The rows of R fall into several groups, and each row is roughly a mix of its group's hidden directions.
R:
[[ -3   6  16  22 -28  14 -15 -18   8 -16]
 [ 18  -1 -11  12 -31 -21  -4 -17 -17  -4]
 [ 11  -4   9  33 -30   0  -9  -8   9 -10]
 [ 11  18  -6   2 -24 -12  -1 -27 -25   2]
 [-12   1   9  -5  16  21  -3   2 -37  16]
 [  8  15  -3   3 -22 -23  -6 -23 -25   6]
 [ 19  36   8 -22  -2   1  10  -9 -10   3]
 [-10   9   1  -1  13  38   4  22   9  13]
 [  6  14  -2   7 -24 -22  -4 -30 -17  -1]
 [-11 -12   2  -6  26  16  -1  26  25   1]
 [ -4   0  -6  -9  21  24  11  26  20  15]
 [-20   6   3  -5  16  25 -10  -2 -25  21]
 [  1  10  -2  11 -25 -22   1 -25 -24  -1]
 [-21 -22 -23  29   0  15   3  -4  -5   3]
 [ 18   4 -11   7 -25 -21  -9 -26 -16   3]
 [  0   9   3   1 -11 -29  -7 -27 -27  -4]
 [ -1  -5 -14 -25  33  -9  16  12 -11   7]
 [ -6 -12   3  -4  19  21   3  27  28  -1]
 [  7  12  -8   5 -22 -25  -6 -26 -21   3]
 [ -2  13   9  26 -31  14 -11 -17   7  -5]
 [  9   4   9  29 -32   7 -18  -1  12  -3]
 [ 11   2  -4   9 -25 -23 -10 -25 -20  -6]
 [-10  28  22 -30   5  -4  -6 -11   9  -7]
 [ -7 -16 -12  38   5  15 -10  15   4   9]
 [  3  15  -5   5 -22 -21  -2 -26 -25   2]
 [ 10 -23   6   1   8 -32   0  12  22 -15]
 [-20  14   8  -4   8  19 -13  -5 -26  24]
 [ -4   6 -20 -10   8  31   0  10 -21  20]
 [-11  -3  -4  18 -38   4  -7 -21   7 -10]
 [  0   7  14  10 -19 -20  -8 -32  -1 -18]
 [ -5  -1   9  -6  36  16  19  15  14  -1]
 [ -1  -1   4  -3 -12 -35 -13 -27 -14  -8]
 [-11 -19  -8 -14  38  -5   9  14  -6   3]
 [ -8   7   2  -2  11  41   7  18  11  12]
 [ 12  -9  11  -3   5 -22   7  -4  28 -29]
 [ -5   1   1   2  12  37   2  24  20   7]
 [ -6  -7  10  -4  33  24  13  18  13  -5]
 [ -2 -29 -24  23   0   9 -13  18   3  -6]
 [  4  15  -7   8 -27 -17  -2 -29 -19   0]
 [  3  15  -1   4 -21 -20  -2 -25 -28   3]
 [ -3 -13 -21 -21  30  -5   7  20  -7   8]
 [ -2 -13  12  -4  21  23   3  21  27  -7]
 [ -4  -1   2  -2  30  24  14  27   9   4]
 [ -6 -16   3  -4  21  13   4  33  22   1]
 [  6  -6  -1   2 -22 -34  -4 -21 -14 -12]
 [ -8 -14  10  -6  26  17   6  26  20  -5]
 [ -3   3   1  33 -17  22 -21  -2   8 -13]
 [  4  14   0 -38  21   3  13  -4 -17   2]
 [ -6 -17 -13  37 -11  15 -14   9   7   4]
 [  5  -8  -1  -5 -10 -40  -2 -21 -14 -10]
 [ -4  -3   4  -1  33  25  12  25   5   2]
 [  2  14   1  32 -19  28 -15  -4   2   1]
 [  2  -2  -3  -2 -13 -36  -5 -17 -26  -5]
 [  1 -10  -9 -34  29  -6   2  17  -6  -4]
 [ 28  32   2 -25   1  -4   3   4  -6  -5]
 [ -9   7   3  -7  28  27   6  17  20  12]
 [ -8  -5  -3 -12  20  23  14  28  18  11]
 [-15  -1 -19 -11  20  24   0  20 -13  18]
 [-12 -18  -2  -3  25  17   2  25  23  -2]
 [  1   3  -5   3  13  36   9  26  12  11]
 [ -1  -3  -8  -6  16  28  19  30   4  13]
 [ 12  -6   3   1  -2 -27  -7 -20  27 -20]
 [ 20 -14   9  10 -13 -19  10   6  25 -22]
 [  7  -2   1   4 -21 -33  -6 -24 -14 -12]
 [  0  -3  11  28 -28   5 -14 -13  12 -19]
 [ -8 -18 -20  36 -16  10   4  -5  -4   8]
 [-21   7  20   2  10  19  -8   4 -26  22]
 [  5  -9  -1   0 -20 -35  -7 -21 -12 -12]
 [ -4 -11  -2  -5  18  26   4  28  24   1]
 [  1  -6 -16  39  -6  24  -8   5  -3  -2]
 [  7   9   8  34 -25  13  -9 -13   5 -12]
 [  6  11  -8   7 -37 -14 -16 -21  -4   6]
 [-18 -29 -30  17   7   4  -2  10   1   1]
 [  9   5 -15   8 -24 -21   5 -26 -18  -9]
 [-22  -9   1 -21  30 -22  12   0   5  -2]
 [ -3   6   4  23 -31  20 -16 -15   5 -11]
 [ -6  -1   0  -3  19  32   7  25  20   8]
 [-11   0   4  -4  18  33   4  23  20   6]
 [ -1 -10 -19 -20  31  -7  14  16 -11  11]
 [ 13  43  18 -10   2   3   1  -7   0  -2]
 [  1  12  -3 -10   6  45   3   4 -10  11]
 [  6   2  -1  10 -19 -27  -6 -28 -22  -2]
 [ -1  -9 -14 -23  33  -1   6  20  -9  12]
 [ 13  -9 -13   2  -5 -17   3  -2  37 -21]
 [ -7  -2   0  -6  25  26  13  27  14   8]
 [ 11 -13  15   4  -4 -38   9   4   8 -21]
 [ 10   4  29  -5   3 -28  -5 -14  16 -18]
 [-20 -32   5  28  -8   0   1 -13   4  -7]
 [ -7   1  -5 -13  23  27  10  24   7  18]
 [  8  -1  -8   5 -37 -21 -12 -19  -9  -2]
 [-15   9 -17  -9  12  30  -3  11 -15  21]
 [ -3 -16 -16  39 -18  12  -6  -1   2  -4]
 [  4  -2   0  -1 -17 -36  -7 -26 -13  -8]
 [-19   4 -12  -1   8  33   3   9 -22  17]
 [  6   1  -7  -5 -15 -36  -4 -23 -21   1]
 [  6   7   6 -27  23 -26  17   8  -2  11]
 [  1   1  21   3 -24   0  -3 -27   2 -29]
 [  9   1 -13   2 -34 -20 -14 -17 -15   6]
 [  3  -7   4  -1 -12 -36  -9 -26  -9 -14]]

One row of each group comes first, with its name. Which group is each row after those in?
[ 25   0   5  -5  -8 -34  -7 -15  13 -13]
T
[-2  8 -6  1  8 36 11 25 10 15]
L
[-14 -15 -22 -17  29  -8   5  18  -1  10]
P

[  4  14  -8   3 -20 -23   1 -26 -26  -2]
T
[  8  24  20 -29  22   3  -1   9  -4  11]
P
[-6  2  9  3 37 21 11 22  5 -3]
L
[  8  10 -15  -5 -11 -24  -8 -27 -26   3]
T
[  2 -15 -28   0   5 -13   6   3  31 -19]
T
[  7  12 -14   6 -25 -16   0 -25 -24   2]
T
[ 15   4  -7  12 -37  -9 -14 -23   0  -1]
L
[ -7 -16   6  -1  20  19   4  28  26  -2]
T
[  9 -18  11   6   3 -32  -2  -4  23 -21]
T
[  3  15  -5   5 -21 -13  -5 -32 -26   2]
T
